-10.0  22.7 -41.8 -29.0   5.2  -7.4  11.7 -26.5  -0.8 -18.0 -18.7  19.9  -3.4  -3.6  Bizo
 16.2 -31.1 -16.1  -1.4  30.3   6.5  -6.0 -80.0 -21.5   1.3 -23.5   6.8  44.6 -18.5  pusag
-10.0  22.7 -41.8 -29.0   5.2  -7.4  11.7 -26.5  -0.8 -18.0 -18.7 -11.4  21.3  16.2  Zat
shift +1:  5.2 -7.4 ->  5.3 -7.3
shift -1:  11.7 -26.5  -0.8 -18.0 ->  11.6 -26.6  -0.9 -18.1

15.3 14.5 16.4 18.7 22.6 26.6 29.7 32.6 34.4 34.2 31.9 27.4 23.0 16.3 10.3  4.3 -0.5 -4.3 -6.0 -5.5 -2.3  2.0  8.0 15.2 23.7 32.1 40.2 46.5 52.1 55.3 57.1 57.4 55.9 53.9 = mal
10.3 10.8 10.0  9.6  8.1  5.2  3.2  0.3 -1.8 -4.5 -5.7 -7.1 -6.5 -5.1 -2.6 -0.5  4.3  8.7 13.9 19.6 24.9 31.3 37.1 42.7 46.6 51.2 55.7 59.5 62.3 64.4 65.1 65.1 64.7 63.4 = gogim
-17.1 -16.9 -16.6 -18.2 -19.1 -20.2 -21.4 -22.5 -24.5 -25.2 -26.4 -26.6 -27.7 -28.0 -27.7 -27.8 -27.5 -26.9 -26.7 -25.9 -24.6 -24.0 -22.3 -20.9 -18.6 -16.4 -14.0 -10.9  -7.9  -3.2  -0.7   3.4   5.9  10.2 = Zat
47.5 48.6 49.5 49.7 49.8 48.0 46.4 43.6 40.6 37.1 33.0 28.1 22.5 18.2 13.2  8.9  4.6  1.3 -2.0 -4.7 -5.1 -5.0 -4.0 -1.4  0.9  4.9 10.8 16.4 22.2 29.1 35.4 42.3 47.4 53.3 = Fasof
shift +1: 10.3  4.3 -> 10.4  4.4
shift -1: 14.5 16.4 18.7 22.6 -> 14.4 16.3 18.6 22.5
shift -1: 27.4 23.0 16.3 10.3 -> 27.3 22.9 16.2 10.2
shift -1: 4.3 -> 4.2
shift +1: 40.2 46.5 52.1 55.3 -> 40.3 46.6 52.2 55.4
shift -1: 31.3 37.1 -> 31.2 37.0
shift +1: 31.9 27.4 23.0 -> 32.0 27.5 23.1

 14.3 -31.3 -16.9  39.4  -0.2 -39.5  -6.8  -1.2  23.6 -13.9  -0.7 -30.7  22.1  15.8   1.8 -32.6 -15.1 -25.7   7.6  30.8  34.6  31.6 = Zat
 -5.4   8.4  23.5 -16.2  12.9 -46.2  45.5  25.0 -29.3 -13.1 -17.1  58.3  -9.4 -13.7 -37.4  15.5 -14.1  13.4 -41.6 -22.9  11.0  64.6 = gogim
  6.5  21.2  11.8   9.4  -1.8   8.5  14.2 -10.5 -13.3   5.5  -9.6  10.7   2.0  -2.5 -37.9 -32.3 -19.3  -5.8  -1.9  10.8   9.8  12.6 = pusag
shift -1:  14.3 -31.3 ->  14.2 -31.4
shift +1: 15.5 -> 15.6
shift -1: -39.5 -> -39.6

-23.8 -37.6 -64.5 -12.8  35.2  27.0   7.5 = Zat
-40.1  20.4 -42.8  37.9  74.0  24.7 -28.4 = Rebib
-50.0 -20.2 -63.8   7.0 -51.9  17.1  -4.2 = tegir
-44.8  -8.0 -59.4  14.1 -38.0  22.5 -11.4 = fes
-36.0  -6.7 -48.8  22.4  21.1  18.9  -8.7 = Nidol
-40.1  20.4 -42.8  37.9   1.7  24.7 -28.4 = mal
shift +1: -42.8  37.9  74.0  24.7 -> -42.7  38.0  74.1  24.8
shift -1:  -6.7 -48.8 ->  -6.8 -48.9
shift +1: 37.9 74.0 -> 38.0 74.1
shift -1: -20.2 -> -20.3
shift +1: -20.2 -> -20.1

-12.4  33.3   0.0   6.8  83.4  -8.8 = Nidol
-13.0  33.5   9.4   8.7  82.6  -5.1 = Fasof
-13.1  33.2   8.5   9.4  81.4  -3.7 = Zat
shift -1: 9.4 -> 9.3
shift -1: 8.5 -> 8.4
shift -1: 81.4 -> 81.3

-13.7  -2.0 -21.2 -28.8 -18.0   4.2 -27.8 -63.1 -18.4 -83.4  13.0 -12.0  -6.6   7.7  Fasof
19.6  9.4 13.9 31.0 27.3 31.4 34.0 53.6 16.4 38.1 27.7 15.8 24.5  9.0  Bizo
 -3.2  -6.1   0.1  -9.2  -5.9 -28.6  -8.6  17.5   7.2 -31.1  29.7   9.0   6.0  16.8  Nidol
 -3.2  -6.1   0.1  -9.2  -5.9 -28.6  -8.6  17.5   2.6  16.8 -26.1  -8.3  -5.0   6.1  mal
 14.4   3.8  -2.0  12.7  19.7  19.2 -20.5 -29.3   9.4 -41.0  28.5   1.8  -0.4  26.5  Zat
shift +1: -13.7 -> -13.6
shift -1:  13.0 -12.0 ->  12.9 -12.1

